4.44,2.65,-1.77
-2.43,2.63,-7.52
0.83,-2.80,-1.11
3.02,2.59,0.44
5.18,-4.32,1.96
3.37,0.48,-1.15
->
-1.77,4.44,2.65
-7.52,-2.43,2.63
-1.11,0.83,-2.80
0.44,3.02,2.59
1.96,5.18,-4.32
-1.15,3.37,0.48

-2.45,-1.24,-0.16,3.54,-0.38,2.41,3.06
-3.85,-4.50,-3.99,7.24,-3.29,5.54,6.35
3.09,7.62,7.94,-5.88,7.31,-5.88,-4.92
->
3.06,-2.45,-1.24,-0.16,3.54,-0.38,2.41
6.35,-3.85,-4.50,-3.99,7.24,-3.29,5.54
-4.92,3.09,7.62,7.94,-5.88,7.31,-5.88

5.90,3.30,-7.14,7.51
-6.85,-5.24,7.83,-7.17
2.41,5.73,-6.81,4.73
5.86,7.41,-7.60,7.75
5.14,6.47,-8.11,5.49
2.68,5.94,-5.86,4.03
-6.48,-6.51,6.23,-6.23
-7.90,-5.09,6.18,-6.38
->
7.51,5.90,3.30,-7.14
-7.17,-6.85,-5.24,7.83
4.73,2.41,5.73,-6.81
7.75,5.86,7.41,-7.60
5.49,5.14,6.47,-8.11
4.03,2.68,5.94,-5.86
-6.23,-6.48,-6.51,6.23
-6.38,-7.90,-5.09,6.18

0.13,-1.67,-2.50,1.54,0.53,6.07,3.50,-1.34,1.91,0.38
0.00,-2.54,0.00,0.51,-1.06,3.48,1.24,0.18,0.66,0.00
0.90,2.66,-0.85,0.00,0.00,3.53,1.87,3.19,1.79,0.00
-0.03,1.35,0.81,0.33,3.90,-0.95,-0.92,-2.14,0.12,-2.43
2.56,3.53,-1.23,-2.12,-0.47,-2.19,-1.84,-0.52,0.40,0.00
2.30,3.59,1.17,0.00,-0.77,0.52,-1.01,-2.59,-1.42,-2.21
1.72,4.83,0.88,-0.83,1.19,1.65,4.59,1.67,-0.08,0.00
->
0.38,0.13,-1.67,-2.50,1.54,0.53,6.07,3.50,-1.34,1.91
0.00,0.00,-2.54,0.00,0.51,-1.06,3.48,1.24,0.18,0.66
0.00,0.90,2.66,-0.85,0.00,0.00,3.53,1.87,3.19,1.79
-2.43,-0.03,1.35,0.81,0.33,3.90,-0.95,-0.92,-2.14,0.12
0.00,2.56,3.53,-1.23,-2.12,-0.47,-2.19,-1.84,-0.52,0.40
-2.21,2.30,3.59,1.17,0.00,-0.77,0.52,-1.01,-2.59,-1.42
0.00,1.72,4.83,0.88,-0.83,1.19,1.65,4.59,1.67,-0.08

6.24,5.87,2.87,-6.30,4.48,-5.21,-2.96,-2.46
5.65,6.82,-7.15,5.48,-6.63,-2.56,0.48,-1.27
4.59,-7.08,-6.47,-5.58,-1.02,-3.84,-4.27,3.16
7.26,5.43,5.16,-0.18,4.65,6.95,-4.45,-3.46
-6.83,-2.80,-5.49,3.86,-1.88,-3.37,-4.38,-7.47
3.81,-0.57,-2.15,-2.03,-6.62,2.43,-5.19,4.52
3.45,-7.02,-5.01,-7.06,-1.52,1.30,1.77,2.82
-0.57,7.90,7.45,-1.92,4.34,2.58,6.46,-2.89
-6.46,-4.70,6.93,-7.52,-6.69,5.77,5.51,1.10
->
-2.46,6.24,5.87,2.87,-6.30,4.48,-5.21,-2.96
-1.27,5.65,6.82,-7.15,5.48,-6.63,-2.56,0.48
3.16,4.59,-7.08,-6.47,-5.58,-1.02,-3.84,-4.27
-3.46,7.26,5.43,5.16,-0.18,4.65,6.95,-4.45
-7.47,-6.83,-2.80,-5.49,3.86,-1.88,-3.37,-4.38
4.52,3.81,-0.57,-2.15,-2.03,-6.62,2.43,-5.19
2.82,3.45,-7.02,-5.01,-7.06,-1.52,1.30,1.77
-2.89,-0.57,7.90,7.45,-1.92,4.34,2.58,6.46
1.10,-6.46,-4.70,6.93,-7.52,-6.69,5.77,5.51

-3.12,5.08
-0.81,3.23
7.99,-3.20
0.03,0.35
0.39,1.51
-2.45,4.77
0.51,1.36
5.82,-0.10
->
5.08,-3.12
3.23,-0.81
-3.20,7.99
0.35,0.03
1.51,0.39
4.77,-2.45
1.36,0.51
-0.10,5.82

0.32,-0.24,-5.82
-0.10,-0.23,-6.39
-0.75,-0.54,-6.59
0.17,0.83,7.10
-0.08,-0.99,-7.28
0.29,0.49,6.56
0.29,0.47,6.03
-0.30,-0.56,-6.80
0.27,0.61,6.46
->
-5.82,0.32,-0.24
-6.39,-0.10,-0.23
-6.59,-0.75,-0.54
7.10,0.17,0.83
-7.28,-0.08,-0.99
6.56,0.29,0.49
6.03,0.29,0.47
-6.80,-0.30,-0.56
6.46,0.27,0.61
